128 stands for zero in the data rows.
Here are some points, one per row:
[128 140 125 129 133 132 172 123 145 106 106 121 128 112 141 119 125 122  56 111 133 135 133 138
  51 150 142 144 137  53 149 143  91 122 158 162 187 128  96 137 141 120 126 120 141 140 135 100
 119 139 122 137 123 134 110 127 137 139 111 131 137]
[149 141 143 127 121 134 143 130 137 181 123 168 122 143  97 121 137 141 136 149 124 132 110 117
 166  63 136 173 120 129 106 121  90 164 138  68 166 134  86 104 150 157 152 141 142 136 121 132
 134 140 138 132 145 122 125 144 128  64 132 161 121]
[155 116 128 102 138 105 112 131 153 119 113 116 117 146 123 143 150 151 124 134  63 137  41 101
 128 121 108 126 127 135 104  98 159  91  98 122 131 106 122 136 128 134 144 140 123 141 147 129
 121 122  90 142 141 113  89  88 101 147 162 159 142]
[182 155 130 149 144 111 109 103 121 125 154 145  98 149 157 112 141 117 113 127 139 146 154 156
 125 137 118 120 132 112 121 113 187 127 127 154 149 165 169 153 122 133 159 141 127 139 141 132
 128 174 132 145 117 144 129 181 128 129  53 117 134]
[145 137 177 148  57 113 125 140 107 102 106 135 141 128 138 123 119 110 101 140 148 127 169 122
 122  90 132 125 150 142 166 146 143 115  81 150 135 108 141 132 102  66 155 148 151 135 128 131
 145 112 118 147 147 115 138  80 163 115 132 165 152]
[120 136  64 133 145 131 123 130 140 126  93 119 166 134 144 133 126 128 123 134 138  46 141 123
 148 125 123 120 125 136  63 145 139 145 145 140 119 127 136 118 125 138 128 136 118  46 140 137
 137 146 144 145 145 101  55 126 149 106 137 114 118]
[122 121 126 110 127  68 137 123  51 119  54 143 125 123 135 117 148 130 120 107 137 116 126 124
 134 158 145 115  85 132 117 136 115 117 106 125 132  66 141 126 133 127  99 129 144 135 131 117
 139 165 124 120 107 154 197 144 104 127 122 160 131]
[156 124 116 136 137 118 126 162 129 150 147 123 128 122 139 128 119 122 138 133 133 129 139 111
 145 160 123 148 109 153 123  52 146 131 129 111 148 140 126 119 134 126  28 119 121 132 136 116
  84  57 154 126 164 151 123 117 171 115 141 138 157]
[118 135 149 156 128 134 137  32 187 105 133 114 141  75 122  84 167 159 120 135 142 117 125 127
 123 130 125 128 123 123 141 155 137 137 115 108 105 112 162 130 151 124 116 124 134 157 135 130
 146 121 122 106 135 160 147 149 172 137 129  87 125]
[135 151 132 137  92 134 129 151  99 158  97 137 147 114 100 136 128 135 105  45 142 163 136 149
 144 135 137 157 142 127 128 120 121  86 121 144 123 135 164 127 156 119 141 145  99 152 128 143
 162 134 156 128 124 134 112 139 141 189 170  80 112]
[112 116 127 133 135 137 128 139 134 137 125 134  41  89 128 142 134 126 132 150 129 113 139 131
 133 123 141 123 134 136 138 131 115 127 134 136 139 127 148 123  40 141 153  35  33 144 134 137
 115 137 129 120 122 128 131 126 130 124 139 128 127]
[140  92 128  29 126 143 100 145 153 142 133  94 160 106 118 146 148 135 153 138 150 132 136 183
 136 114 146 118 114 142 121 144 142 131 131 119 135 141 108 138 157 114 119 108 135 152 152 144
 103 127 145 140 135  70 141 107  98 127 109 152 113]
[119 119 144 143 137 176 115 143 128 134 140  57 109 153 123 158 137 174 151 138  75 136 139 125
 150 128 149  86 130 115 125 124 101 136 141 132 148 126 153 106 142 131 139 147 153  79 113 146
  93 107 147 135  89 105 155 147 139 150 144 168 153]
[125 116 148 155 146 136 138 115 129 144 123 140 134 111 138 130 113  57 140 136 139 112 128 151
 119 121 146 138 180 133 113 122  67  53 116 134  59 120 147 137 144 160 128 151 143 125 128 121
 121 109 106 120 122 141 129 130 114 123  69 113 145]
[ 98 147  91 135  94 140 131 140 138 116 164 143 114 117 129 131 111 132  94 172 132 104 129 140
 111 119  62 150 128 131 127 128 148 124 154 119  90 129 100 152 129 107 110 131 134 126  83 163
 134 110 132 113 101 149 125 188  82 139 139 161  98]
[115  78 130 149 122 119 105 127 117 153 166 107 154 139 153 136 125 106 132 128 118 122  99  61
 134 110 137  81 139 139 151 151 135 154 141 134 146 155 104  53 134 124 104 154 118 161 143 142
 119 152 156 122 135 130 113 122  72 133 138 118 130]
[125 132 119 125 142 138 104 130 125 112 139 148 125 161  49 145 129 148 140 126 139 120 125 110
 101 117 154  93  81 136 168  96 143 134 161 113 131 134 136 149 116 155 127 127 164 115 131 153
 137  93 135 146 131 125 123  83  81  87 130  70 134]
[ 62 133 131 141 147 146 140 116 148 140 137 119 121 169 120 113  50 113 142 113 125 145 132 126
 131 148 137 120 113 130 111 145 164 128 123 130 114 160 106 143 117 158 129 126 134 121 135 140
 114 142  99 131 147 148 149 107 162 133 139 157  31]
[106 116 133  98 182 142 131 133 122 107 145 134 132 110 122 127 104 132 139 123 125 143 122 135
 137 126  46 121 136 146 129 138 136 150 131 131 136 142 125 119 118 143 143 126 124 114  23  53
 164 130 136 141 156 121 142 120 140 142 110 106 139]
[151 135 117 124 134  98 160 134 108  94 152 146 138 159 155 136 152 132 165 130 118 172 127 126
 120 167 141 137 135 126 154 152  53 149 107 126  68 114  89 147 121  88 154 126 121 116 167 146
 134 149 147 139 163 131 138 137 147 140 145 107 147]
[125 149 130 127 100 133 122 140 117 119 138 145 145 130 157 107 124 117 165 120 139 141 140 132
 129 146 142 163 149 113 133 128 156 168 131 128 127 120 129 138 129 122 134 115 128 123 138  74
 139 123  57  51  38 114 114 125 128 122 136  97 142]
Along one direction, these points spread out more than along any other. For each point below, how far along it does it lie, from 0 to 99? The average is 50, and the first point in the table lies past the average. One standard deviation of the points above along it is 16.
[115  78 130 149 122 119 105 127 117 153 166 107 154 139 153 136 125 106 132 128 118 122  99  61
 134 110 137  81 139 139 151 151 135 154 141 134 146 155 104  53 134 124 104 154 118 161 143 142
 119 152 156 122 135 130 113 122  72 133 138 118 130] 30
[118 135 149 156 128 134 137  32 187 105 133 114 141  75 122  84 167 159 120 135 142 117 125 127
 123 130 125 128 123 123 141 155 137 137 115 108 105 112 162 130 151 124 116 124 134 157 135 130
 146 121 122 106 135 160 147 149 172 137 129  87 125] 69
[ 98 147  91 135  94 140 131 140 138 116 164 143 114 117 129 131 111 132  94 172 132 104 129 140
 111 119  62 150 128 131 127 128 148 124 154 119  90 129 100 152 129 107 110 131 134 126  83 163
 134 110 132 113 101 149 125 188  82 139 139 161  98] 49
[140  92 128  29 126 143 100 145 153 142 133  94 160 106 118 146 148 135 153 138 150 132 136 183
 136 114 146 118 114 142 121 144 142 131 131 119 135 141 108 138 157 114 119 108 135 152 152 144
 103 127 145 140 135  70 141 107  98 127 109 152 113] 31
[119 119 144 143 137 176 115 143 128 134 140  57 109 153 123 158 137 174 151 138  75 136 139 125
 150 128 149  86 130 115 125 124 101 136 141 132 148 126 153 106 142 131 139 147 153  79 113 146
  93 107 147 135  89 105 155 147 139 150 144 168 153] 31
[155 116 128 102 138 105 112 131 153 119 113 116 117 146 123 143 150 151 124 134  63 137  41 101
 128 121 108 126 127 135 104  98 159  91  98 122 131 106 122 136 128 134 144 140 123 141 147 129
 121 122  90 142 141 113  89  88 101 147 162 159 142] 33
[125 132 119 125 142 138 104 130 125 112 139 148 125 161  49 145 129 148 140 126 139 120 125 110
 101 117 154  93  81 136 168  96 143 134 161 113 131 134 136 149 116 155 127 127 164 115 131 153
 137  93 135 146 131 125 123  83  81  87 130  70 134] 30
